In the data rows, zero lies at 4.5, halfway between 4 and 5.
What is the hidden score of each row? Scores go from 0 to 20, and 10 is about the middle. The score is a weighted sum of the row's numbers plus the product of two more (or one squared), each taken from its middle value.
[6 6 4 4 3 4 5 6 5 5 5 2 4 3 6 7 4 5] -> 11
[4 4 6 3 6 7 2 2 4 4 2 2 2 3 2 4 2 5] -> 10
[7 5 6 4 4 3 7 6 4 5 3 5 6 3 7 5 4 5] -> 6
[2 5 6 7 2 3 7 5 2 4 7 5 6 2 2 7 2 5] -> 5
[7 4 3 5 6 7 4 5 4 3 6 5 6 5 7 6 5 5] -> 9
[5 4 3 3 6 5 3 4 4 6 4 3 5 6 3 6 4 7] -> 11
[7 2 7 6 2 2 7 2 7 4 2 6 3 3 4 3 2 7] -> 6
[4 4 6 3 4 2 5 7 5 7 2 7 6 4 4 2 7 3] -> 4
[5 4 6 2 5 4 6 3 7 4 6 4 7 7 7 5 4 3] -> 9
[4 3 5 2 3 4 3 5 4 3 6 4 7 6 6 7 2 4] -> 10
[2 3 6 2 2 2 3 4 5 3 4 4 4 5 3 5 2 3] -> 10
[7 3 5 6 3 6 7 4 4 4 2 5 5 2 5 5 3 7] -> 7
[6 2 2 2 4 5 2 7 2 2 4 4 6 5 5 7 2 7] -> 8
[6 7 4 5 5 4 6 5 4 6 5 2 4 4 4 7 4 7] -> 10
[4 4 6 4 7 5 5 2 4 6 6 6 7 7 4 3 4 4] -> 10
[2 5 4 6 2 2 7 4 3 4 7 4 4 3 2 7 3 4] -> 12
[5 6 3 4 6 3 5 5 5 6 5 4 5 6 6 5 6 5] -> 11
[6 5 7 7 3 3 7 2 7 6 3 5 5 4 4 4 3 5] -> 10
[5 6 3 4 5 3 5 4 6 6 6 2 4 6 4 7 4 6] -> 13
[6 5 2 4 4 3 6 6 5 5 3 3 3 4 5 5 5 6] -> 9
[3 3 4 5 3 2 5 5 7 3 2 7 2 2 6 2 7 2] -> 8
[7 4 3 6 2 7 6 7 2 3 3 4 2 2 4 7 3 7] -> 6
[4 6 7 4 4 2 4 7 4 7 2 6 7 3 4 2 7 3] -> 1
[6 6 3 3 5 3 5 6 5 5 5 4 5 4 7 5 6 5] -> 8
[6 2 3 2 3 4 3 6 3 3 5 4 5 4 5 7 2 7] -> 14
[5 4 4 6 4 4 6 4 7 4 6 5 3 4 7 4 6 3] -> 11
[7 2 4 3 7 7 2 6 3 2 7 7 6 5 7 3 6 2] -> 13
[3 6 5 4 5 4 4 4 4 6 6 3 6 7 3 5 4 4] -> 13
[5 2 6 2 2 7 4 2 7 2 5 2 2 2 6 7 2 4] -> 13
[7 6 4 3 6 4 6 6 6 6 4 2 4 4 7 6 5 5] -> 8
[3 4 5 3 7 4 4 2 4 6 6 5 7 7 3 3 3 5] -> 7
[3 4 6 2 4 4 5 3 7 3 7 4 6 7 7 4 4 2] -> 2
[5 7 5 5 7 4 6 4 7 7 4 3 4 5 5 4 6 4] -> 13
[4 2 2 4 2 2 5 5 7 2 6 5 2 2 5 4 7 6] -> 15
[6 3 3 4 7 4 6 4 6 4 3 6 3 4 6 2 5 6] -> 2
[4 7 4 4 6 5 4 4 6 6 6 2 4 6 4 6 4 4] -> 11
[7 2 3 2 4 5 2 7 2 2 4 5 7 6 5 7 2 7] -> 8
[4 4 6 3 4 4 6 2 7 4 7 5 6 7 7 5 4 3] -> 10
[3 3 5 2 4 4 5 3 7 2 7 5 7 7 7 5 5 2] -> 11
[6 2 4 4 5 7 3 4 3 2 7 6 6 5 6 5 4 4] -> 15
[5 7 4 3 6 4 3 4 6 7 3 2 4 5 4 6 4 6] -> 10
[2 4 3 6 5 6 2 2 3 4 6 6 3 7 2 2 5 3] -> 12
[5 7 3 4 7 5 3 4 4 6 4 2 5 7 4 5 5 6] -> 11
[3 6 4 4 4 4 3 4 3 7 5 3 6 7 3 5 4 4] -> 14
[4 7 5 4 7 4 4 5 4 7 3 4 7 7 4 4 5 4] -> 10
[7 4 6 7 3 6 7 2 6 4 4 6 5 4 3 5 3 6] -> 13
[3 7 4 5 7 4 4 4 6 6 5 4 4 5 5 3 7 3] -> 11
[2 6 5 4 3 2 4 6 4 6 4 4 4 4 3 4 4 4] -> 8
[5 5 2 7 5 7 5 3 4 5 4 3 3 5 2 6 3 7] -> 13
[2 4 7 2 3 7 2 2 6 3 2 2 2 3 2 3 2 2] -> 8
[4 7 4 4 6 4 4 4 6 7 5 2 4 5 5 5 5 4] -> 12
[6 7 6 5 6 5 6 4 7 6 3 3 4 4 6 4 5 4] -> 9
[4 5 4 6 2 5 4 7 2 2 7 4 3 2 7 7 7 2] -> 16
[7 2 5 2 7 7 2 6 3 2 6 7 7 5 7 3 6 4] -> 5
[6 7 4 5 7 4 5 4 5 7 4 3 6 6 5 5 4 5] -> 10
[4 3 5 3 4 5 4 4 6 3 7 6 6 6 7 4 5 3] -> 9
[5 6 7 6 3 3 7 3 7 5 4 4 4 4 6 4 4 4] -> 10
[6 4 6 5 4 5 7 3 7 4 4 5 4 3 7 3 4 3] -> 6
[4 4 6 4 6 6 4 3 3 5 4 5 7 7 4 3 3 4] -> 7
[2 3 4 6 3 4 6 3 7 2 7 7 4 5 7 3 7 2] -> 15
[7 2 7 4 2 2 7 2 6 4 2 7 5 3 2 3 2 7] -> 5
[6 3 6 6 7 6 6 3 5 3 4 7 6 5 7 2 6 3] -> 6
[2 3 2 7 3 4 3 5 2 3 7 7 2 3 2 2 7 6] -> 12
[2 3 2 3 7 4 2 3 4 4 7 6 3 7 2 2 7 3] -> 12
[3 7 4 7 4 4 5 6 4 6 5 3 4 4 4 4 7 3] -> 14
[7 5 7 7 3 7 7 6 2 4 3 7 7 2 6 3 5 3] -> 1
[7 6 5 4 3 3 7 7 4 5 3 4 6 3 7 6 5 5] -> 7
[3 4 6 3 4 3 6 2 7 3 7 5 6 7 7 4 5 2] -> 9
[2 4 2 7 4 6 3 5 2 3 7 7 2 3 3 2 7 3] -> 11
[4 4 4 3 7 6 3 2 5 6 4 4 4 7 3 4 3 5] -> 10
[6 7 6 6 4 4 6 6 5 6 3 3 5 4 6 5 5 3] -> 8
[5 5 3 4 7 6 3 3 4 7 5 4 6 7 4 5 4 6] -> 13
[6 5 4 5 6 6 4 6 4 4 6 3 4 4 6 7 4 6] -> 8
[5 7 3 4 7 4 4 4 5 7 4 3 5 7 5 5 6 5] -> 11
[6 4 2 3 6 4 4 5 4 5 5 4 5 6 4 6 4 7] -> 10
[2 3 3 3 7 4 2 4 3 6 5 6 4 7 2 2 6 4] -> 11
[6 4 7 5 4 4 7 5 4 4 3 7 7 5 7 2 4 2] -> 4
[7 2 3 5 7 7 3 7 3 2 6 7 4 3 7 3 7 3] -> 9
[5 7 3 5 6 5 4 4 4 7 4 2 4 6 4 6 4 6] -> 12
[6 5 4 6 5 7 4 3 4 5 3 3 3 4 3 6 3 6] -> 7
[3 4 5 2 4 2 4 7 5 6 2 6 3 3 3 2 7 5] -> 11
[4 5 2 6 4 6 5 3 5 3 7 4 4 6 5 7 4 4] -> 12
[2 4 6 3 4 2 3 6 7 5 2 6 2 2 3 2 7 2] -> 6
[4 5 2 2 5 3 3 5 5 6 5 2 4 5 4 6 4 6] -> 13
[4 5 7 4 5 2 6 7 4 6 2 7 7 4 5 2 7 3] -> 9
[3 3 2 7 3 7 6 2 4 2 7 6 5 6 6 7 5 2] -> 16
[3 2 5 2 5 2 3 5 7 4 2 7 2 3 4 2 7 3] -> 4
[6 2 5 2 6 6 4 4 4 2 7 6 6 5 7 4 4 3] -> 12
[5 4 3 6 5 6 4 2 4 5 4 4 3 5 3 5 3 7] -> 11
[4 6 3 5 6 5 3 3 5 6 6 2 4 6 4 5 4 4] -> 16
[6 5 4 3 4 2 6 5 7 6 3 3 4 4 6 5 6 6] -> 10
[2 4 3 3 7 4 2 4 4 5 5 6 4 7 2 2 6 4] -> 11
[3 2 7 2 2 5 4 2 7 2 4 2 2 2 5 7 2 2] -> 16
[7 3 5 6 3 6 7 6 3 3 2 5 3 2 5 6 3 7] -> 5
[5 6 4 4 7 5 4 3 6 7 5 2 5 7 4 5 4 6] -> 12
[2 6 4 5 2 2 4 6 2 7 6 4 4 4 2 5 3 4] -> 17
[3 4 5 2 7 3 3 4 6 7 2 5 4 7 4 2 6 5] -> 10
[7 3 2 5 2 2 7 7 3 6 4 7 6 3 4 5 5 7] -> 4
[4 4 5 3 7 5 3 2 5 6 5 4 6 7 3 4 3 6] -> 10
[4 5 4 5 4 5 6 3 5 4 7 4 5 6 6 7 4 4] -> 11
[4 5 5 5 2 6 3 7 3 2 6 5 4 2 7 5 7 2] -> 9
[7 4 7 4 3 2 7 6 5 5 3 6 7 3 7 5 4 6] -> 6
[7 2 6 6 4 6 7 3 5 4 2 6 6 3 5 4 2 7] -> 6
[4 4 7 5 4 6 6 4 3 4 4 6 7 6 4 3 2 3] -> 4
[2 3 2 4 7 5 2 4 3 4 6 6 3 7 2 2 6 3] -> 11
[4 7 5 4 4 4 4 6 4 5 3 3 3 3 5 4 6 3] -> 8
[3 7 7 4 3 5 2 7 4 3 3 3 2 2 6 3 7 2] -> 7
[5 4 3 2 4 4 3 5 3 4 5 3 6 6 4 7 3 7] -> 10
[3 6 4 4 4 2 5 6 5 7 6 4 6 6 4 4 6 4] -> 16
[7 3 7 7 3 7 7 2 5 3 2 5 2 2 4 4 2 6] -> 5
[7 2 6 7 2 7 7 2 5 3 2 4 2 2 3 4 2 7] -> 8
[2 4 4 7 2 2 6 5 2 4 7 5 5 4 2 7 3 4] -> 15
[5 5 4 5 4 4 6 5 6 4 5 3 3 4 5 6 5 4] -> 12
[6 3 2 4 3 2 6 7 2 4 4 7 5 3 3 4 5 7] -> 6
[4 6 6 4 6 4 4 3 6 7 4 4 7 7 4 4 4 4] -> 12
[6 4 7 5 4 5 7 4 4 4 4 7 7 5 6 3 3 3] -> 5
[4 4 2 6 4 6 5 3 4 3 7 5 5 6 6 6 4 4] -> 10
[3 7 4 5 7 4 4 4 6 5 6 4 4 6 5 4 6 3] -> 10
[2 4 4 3 4 2 2 7 5 5 2 7 2 2 2 2 7 3] -> 3
[5 6 6 6 3 3 7 4 7 6 4 4 4 3 5 5 4 4] -> 11
[6 6 3 4 5 3 6 6 5 6 6 4 5 4 6 5 7 6] -> 11
[6 7 5 5 7 4 6 5 6 6 4 3 4 4 7 5 6 4] -> 8
[6 7 3 4 6 4 6 6 6 6 3 3 4 4 6 5 6 5] -> 10
[3 6 7 4 5 3 3 6 3 7 2 5 5 4 2 2 4 5] -> 7
[4 4 5 2 5 3 6 3 6 4 7 4 7 7 6 6 4 4] -> 9
[4 2 6 2 2 6 4 2 7 2 6 3 2 2 7 7 2 3] -> 18
[2 4 6 7 7 6 2 4 2 4 4 7 5 5 2 2 7 2] -> 4
[5 3 2 7 4 7 6 3 4 2 7 6 5 6 7 6 5 3] -> 12
[7 4 6 3 4 2 7 6 7 4 4 6 7 4 7 5 5 5] -> 10
[4 4 6 3 7 5 4 3 4 5 6 6 7 7 5 3 3 4] -> 4
[3 6 6 4 6 4 5 3 4 7 5 4 7 7 4 4 4 4] -> 11
[7 2 6 7 2 3 7 2 7 4 2 6 4 4 3 5 2 7] -> 9
[2 3 7 2 2 5 2 4 5 2 6 3 2 3 3 6 2 2] -> 13
[2 3 7 2 2 4 2 5 3 4 3 4 4 4 2 4 2 3] -> 11
[2 4 4 7 7 5 2 3 4 4 6 7 3 6 2 2 7 2] -> 9
[4 4 4 4 4 5 5 4 4 3 6 5 4 5 5 5 4 4] -> 8
[6 4 7 7 4 4 7 2 6 5 3 6 5 5 3 3 3 6] -> 14
[6 3 2 3 5 5 5 3 5 3 3 5 3 5 5 4 4 6] -> 6
[6 7 5 7 2 5 5 7 2 2 6 5 3 2 7 7 7 2] -> 4
[3 5 7 4 6 2 4 6 4 7 2 7 7 4 3 2 7 3] -> 4
[2 4 6 2 5 3 4 2 6 6 6 5 7 7 3 3 3 3] -> 10
[2 4 6 6 6 6 2 3 4 4 5 7 4 6 2 2 6 2] -> 9
[7 2 5 7 2 3 7 2 7 4 4 6 4 4 3 5 2 7] -> 10
[5 4 3 3 4 3 5 5 6 5 4 4 3 4 5 4 6 6] -> 11
[3 2 2 2 2 3 2 7 2 2 6 5 5 3 2 7 2 7] -> 6
[4 7 2 4 6 4 4 4 5 7 4 2 4 6 4 6 4 6] -> 11
[4 5 4 3 6 3 3 4 6 7 4 4 4 6 4 3 5 5] -> 10
[6 7 4 5 6 4 5 5 6 7 5 2 5 4 6 6 5 5] -> 12
[3 3 7 2 5 7 2 2 6 3 2 2 2 3 2 3 2 3] -> 7
[4 6 3 3 7 5 2 4 4 7 3 2 4 6 4 5 4 6] -> 13
[4 7 3 5 5 4 4 5 3 7 4 3 6 6 4 6 5 5] -> 13
[5 2 2 4 4 3 4 5 7 3 3 6 2 2 4 2 7 7] -> 12
[5 7 6 6 3 3 7 6 5 5 6 4 5 3 7 6 5 2] -> 11
[7 5 3 4 4 2 7 7 5 5 5 5 6 4 7 6 6 6] -> 9
[6 5 2 4 4 3 6 6 5 5 3 3 3 3 4 5 5 7] -> 10
[4 4 5 3 7 6 3 2 4 5 5 4 6 7 4 4 3 4] -> 12
[7 4 5 6 6 7 4 6 2 4 2 4 3 2 5 6 3 7] -> 9
[6 2 6 6 2 2 7 2 7 5 2 6 5 3 3 4 2 7] -> 9
[4 7 4 4 6 4 4 4 5 7 6 2 5 6 4 6 4 6] -> 11
[4 5 4 6 6 6 5 3 6 4 6 3 4 5 4 6 4 4] -> 12
[3 5 5 4 5 4 4 3 4 7 5 4 6 7 3 4 3 5] -> 11
[5 6 4 5 4 3 6 5 6 5 4 4 3 3 6 4 6 4] -> 9
[4 2 2 2 4 3 3 4 7 2 4 6 2 3 5 2 7 6] -> 10
[5 3 2 7 4 7 5 4 3 2 7 5 4 4 6 7 5 4] -> 15
[4 4 6 4 6 6 4 3 3 5 4 5 7 7 3 3 3 5] -> 9
[3 6 5 3 6 3 4 4 7 6 4 3 5 6 4 4 5 4] -> 13
[6 4 7 7 5 6 7 6 2 4 2 7 7 4 5 2 4 4] -> 5
[6 7 5 4 6 5 3 5 4 7 4 2 4 5 4 6 4 5] -> 10
